Here are some points, one per row:
  -23  10  -3  8  21  -20  -43  -32  20  -47  13  7  51  -16  10  22  9  -40  -4  -25  19  26  -15  -29  10  7  -37  57  -45  61  11  59  0  21  -64  -34  1  -39  34  10  -35  46  -9  13  -27  -29  31  26  19  -26  35  -29  8
  15  46  -4  -55  -58  12  8  -43  -44  3  9  5  15  -39  -76  45  34  38  -6  29  -2  37  63  -26  -18  -25  30  1  8  5  51  -8  -51  -26  -15  71  64  51  11  -12  -33  -12  -27  50  -58  -23  17  36  22  -15  -19  -24  30
  -48  -10  1  -44  2  -10  -22  9  5  44  -46  45  24  46  -8  43  -17  -8  12  -6  64  23  48  -27  9  -31  42  21  31  29  -6  -49  39  3  57  15  -5  8  30  -36  30  18  -31  54  -21  5  22  66  35  45  -41  18  34
  -2  18  2  -32  19  9  -46  53  38  56  27  51  -12  16  -25  2  74  -5  -10  29  -4  37  46  15  15  -30  3  -16  17  16  23  -12  -33  -26  -10  25  -19  3  1  11  -26  63  37  -50  -44  12  -68  44  -3  22  27  41  -51
  -31  30  -4  7  -4  25  -41  14  54  -34  -8  13  -39  -35  58  11  7  47  11  11  -15  -25  -31  36  3  -16  1  -80  29  25  47  -5  40  57  -17  -50  59  -1  13  7  6  33  11  23  -30  15  8  -15  27  0  25  -34  -16
  25  -51  -57  0  115  31  9  29  3  40  9  -56  18  -1  -26  11  -44  -13  -19  14  -34  -32  -16  44  -47  54  18  11  16  -45  17  -16  14  15  32  59  -28  20  -62  -59  -29  -13  -6  -20  -2  -62  -33  10  15  5  -6  -37  34
  23  -37  8  49  -9  -29  38  28  -8  -51  -68  22  20  -28  16  0  -52  6  45  24  -22  -45  -11  65  -13  36  11  43  16  -17  -23  31  27  -28  29  20  8  67  -3  -40  -43  -60  6  -87  -25  33  33  8  -8  65  -4  49  -27
  -2  -16  6  -11  -1  1  -26  13  4  8  1  -48  -44  8  -3  -11  -58  25  5  -61  -49  -29  81  51  42  4  -25  -11  37  -37  -99  9  50  -29  -7  -38  -5  -65  23  -3  -61  -65  -56  -38  13  -74  -8  -14  -16  -35  43  8  -16
  -17  16  43  3  0  -26  23  27  -38  -45  36  -16  16  -18  -35  -23  -4  -15  41  -15  7  -27  -56  -10  45  0  28  -52  -21  12  -26  20  -53  41  14  -42  -13  -30  -48  -60  35  -24  -27  -10  -10  -6  -24  -4  17  -45  20  30  -6
  -17  -45  26  45  -2  36  -14  24  -45  50  21  15  -20  14  48  -67  -51  14  57  6  -20  -50  -3  -53  -27  3  7  13  14  25  19  -21  -5  -32  -44  -11  14  -1  -51  -29  -52  3  23  -9  35  -35  35  -11  -17  27  -46  12  16
  -34  -30  -27  4  -17  41  7  22  28  -105  19  -33  -37  38  14  -6  17  19  24  20  2  65  9  -39  -14  21  66  17  -54  19  -23  18  44  -8  32  18  1  -38  -17  33  8  -45  65  40  22  -23  -21  -10  26  -8  10  14  -5
  -30  -73  -26  48  28  21  11  37  -30  -10  22  -50  22  6  31  -8  -2  -26  13  49  34  -51  39  41  22  15  -10  -11  -27  -35  9  -13  19  -4  -64  -21  -13  51  -9  40  62  -27  -52  -73  20  -1  41  -32  41  -7  -21  17  -14
  35  16  -7  -29  -2  -2  33  7  22  -59  32  61  13  65  -33  31  -40  38  -22  3  -45  9  16  -27  36  -22  -73  -20  -55  50  19  -43  -14  14  -39  -26  -6  -35  37  -18  11  -39  2  14  23  42  -28  -2  -43  -17  -39  -11  -20
  39  -40  -22  52  9  4  -14  0  -34  60  -22  -59  -27  25  3  -22  -40  -23  26  4  28  40  22  -27  18  -12  -42  -13  -2  -30  61  44  -12  27  59  25  43  24  -30  -2  -22  -37  -43  -45  23  22  -36  -13  -59  68  56  -8  63
  -11  -2  -24  4  13  6  -2  12  -19  -12  58  12  -14  -6  -43  -25  60  -6  -20  -14  -33  9  -31  5  12  14  -29  61  14  -29  -18  -59  -2  15  8  -46  15  20  -12  -14  52  2  22  27  -30  4  84  -23  -38  33  53  19  -12
  14  28  -6  46  -64  0  25  20  -41  -41  16  -44  33  -12  24  28  22  -24  -2  -84  -53  -19  5  -2  -61  -3  10  -55  -5  -13  -21  -27  19  -21  -39  10  -50  -41  18  9  30  27  -19  11  11  8  -25  4  -18  56  19  -15  20
  -59  -11  -3  10  -37  -8  51  -52  17  25  -3  0  30  -10  34  -25  44  34  27  40  13  -15  -10  46  7  -8  -60  5  -28  10  -30  28  16  6  -1  -16  -41  -15  24  -43  33  -11  10  35  9  -48  -49  -36  -40  31  21  -31  -33
  20  -13  -31  13  19  -41  -26  -47  -18  8  -30  -31  -44  17  -37  -35  -2  -3  -51  28  -35  -7  -52  38  -1  18  0  -10  14  40  -13  42  -23  -56  -16  -37  -1  9  49  -1  19  16  -5  30  27  18  -21  -39  84  21  -24  40  20
  31  0  7  24  -20  28  -22  -54  77  -10  9  34  12  -41  -64  -14  -47  1  -17  -15  50  27  13  15  2  58  60  -15  0  -23  -9  2  -18  3  9  -29  -23  1  -49  30  -13  69  -24  -24  39  7  23  -22  -38  37  -38  -6  -6
  13  36  -31  -22  -5  9  45  -10  42  26  -35  -14  23  19  38  -38  33  -2  22  -77  -40  28  3  16  -27  -24  29  59  -24  13  13  0  -52  12  25  -39  23  29  31  -5  19  30  18  -37  49  4  7  17  8  -76  -13  -20  -45
  20  26  35  -52  49  -10  -43  39  -6  -33  -43  -6  -43  -39  -6  -19  -2  -6  46  10  -1  8  -5  -40  -62  -24  -47  -20  -11  -43  -24  14  43  -8  -27  32  -69  -2  28  -44  41  -5  -39  -3  45  38  11  -42  -20  -50  12  -28  -33
  44  -15  58  16  -39  21  21  -11  20  59  -11  -12  -47  28  29  20  16  -2  -34  0  7  30  -14  0  16  43  17  29  -15  16  -24  -9  -12  6  -54  9  -6  -26  -11  12  19  27  11  18  -83  56  -21  21  1  -59  -16  -15  6
  -3  -1  -5  -52  -10  -38  25  15  -27  51  17  26  -14  17  -21  56  -64  -74  2  12  59  -7  -33  5  -33  -31  29  -39  61  7  -35  15  -9  -33  20  16  6  78  -12  44  6  -32  37  -4  -7  -37  4  -16  -44  15  15  -58  5
  24  -27  -32  6  43  -67  0  -2  -14  -17  -10  -22  -1  30  24  -47  9  13  11  -14  29  -107  32  -35  37  44  31  -2  42  -82  -13  5  11  35  -27  4  10  48  -27  12  -41  3  45  46  46  35  -19  25  -17  10  20  6  14
  13  -15  7  30  43  44  46  -47  -61  53  -41  39  5  -27  -21  56  -4  -13  2  -5  -8  -6  -19  13  58  -60  19  -5  31  -33  11  11  20  60  31  95  -7  -39  0  61  -35  -12  22  3  31  -9  34  1  18  -11  -23  28  -12
  -48  5  47  43  28  13  7  21  8  -54  -18  48  -7  -26  85  2  -10  -24  -93  28  -9  -16  -17  -7  10  0  -34  21  7  -67  23  -8  -50  -73  60  -11  13  20  -11  19  5  6  -31  11  32  -8  -20  10  -26  -39  -11  1  33
  -1  84  21  -44  -45  -58  -35  -23  37  19  30  -27  61  -2  27  -57  29  19  -41  6  21  8  -23  -19  -35  17  -59  -11  4  39  0  -35  30  7  41  31  6  -54  -4  60  -9  -17  42  -38  -40  28  30  -20  45  -21  -40  11  19
Along one direction, these points spread out more than along any other. Where along it does each point below lie, from 0 to 99? The average is 50, and the first point in the table lies past the average. One standard deviation of the points above along it is 16.
  -2  18  2  -32  19  9  -46  53  38  56  27  51  -12  16  -25  2  74  -5  -10  29  -4  37  46  15  15  -30  3  -16  17  16  23  -12  -33  -26  -10  25  -19  3  1  11  -26  63  37  -50  -44  12  -68  44  -3  22  27  41  -51 66
  -1  84  21  -44  -45  -58  -35  -23  37  19  30  -27  61  -2  27  -57  29  19  -41  6  21  8  -23  -19  -35  17  -59  -11  4  39  0  -35  30  7  41  31  6  -54  -4  60  -9  -17  42  -38  -40  28  30  -20  45  -21  -40  11  19 76
  23  -37  8  49  -9  -29  38  28  -8  -51  -68  22  20  -28  16  0  -52  6  45  24  -22  -45  -11  65  -13  36  11  43  16  -17  -23  31  27  -28  29  20  8  67  -3  -40  -43  -60  6  -87  -25  33  33  8  -8  65  -4  49  -27 22
  20  26  35  -52  49  -10  -43  39  -6  -33  -43  -6  -43  -39  -6  -19  -2  -6  46  10  -1  8  -5  -40  -62  -24  -47  -20  -11  -43  -24  14  43  -8  -27  32  -69  -2  28  -44  41  -5  -39  -3  45  38  11  -42  -20  -50  12  -28  -33 50
  14  28  -6  46  -64  0  25  20  -41  -41  16  -44  33  -12  24  28  22  -24  -2  -84  -53  -19  5  -2  -61  -3  10  -55  -5  -13  -21  -27  19  -21  -39  10  -50  -41  18  9  30  27  -19  11  11  8  -25  4  -18  56  19  -15  20 54
  13  36  -31  -22  -5  9  45  -10  42  26  -35  -14  23  19  38  -38  33  -2  22  -77  -40  28  3  16  -27  -24  29  59  -24  13  13  0  -52  12  25  -39  23  29  31  -5  19  30  18  -37  49  4  7  17  8  -76  -13  -20  -45 64
  -48  -10  1  -44  2  -10  -22  9  5  44  -46  45  24  46  -8  43  -17  -8  12  -6  64  23  48  -27  9  -31  42  21  31  29  -6  -49  39  3  57  15  -5  8  30  -36  30  18  -31  54  -21  5  22  66  35  45  -41  18  34 59
  44  -15  58  16  -39  21  21  -11  20  59  -11  -12  -47  28  29  20  16  -2  -34  0  7  30  -14  0  16  43  17  29  -15  16  -24  -9  -12  6  -54  9  -6  -26  -11  12  19  27  11  18  -83  56  -21  21  1  -59  -16  -15  6 67
  -59  -11  -3  10  -37  -8  51  -52  17  25  -3  0  30  -10  34  -25  44  34  27  40  13  -15  -10  46  7  -8  -60  5  -28  10  -30  28  16  6  -1  -16  -41  -15  24  -43  33  -11  10  35  9  -48  -49  -36  -40  31  21  -31  -33 55
  39  -40  -22  52  9  4  -14  0  -34  60  -22  -59  -27  25  3  -22  -40  -23  26  4  28  40  22  -27  18  -12  -42  -13  -2  -30  61  44  -12  27  59  25  43  24  -30  -2  -22  -37  -43  -45  23  22  -36  -13  -59  68  56  -8  63 25
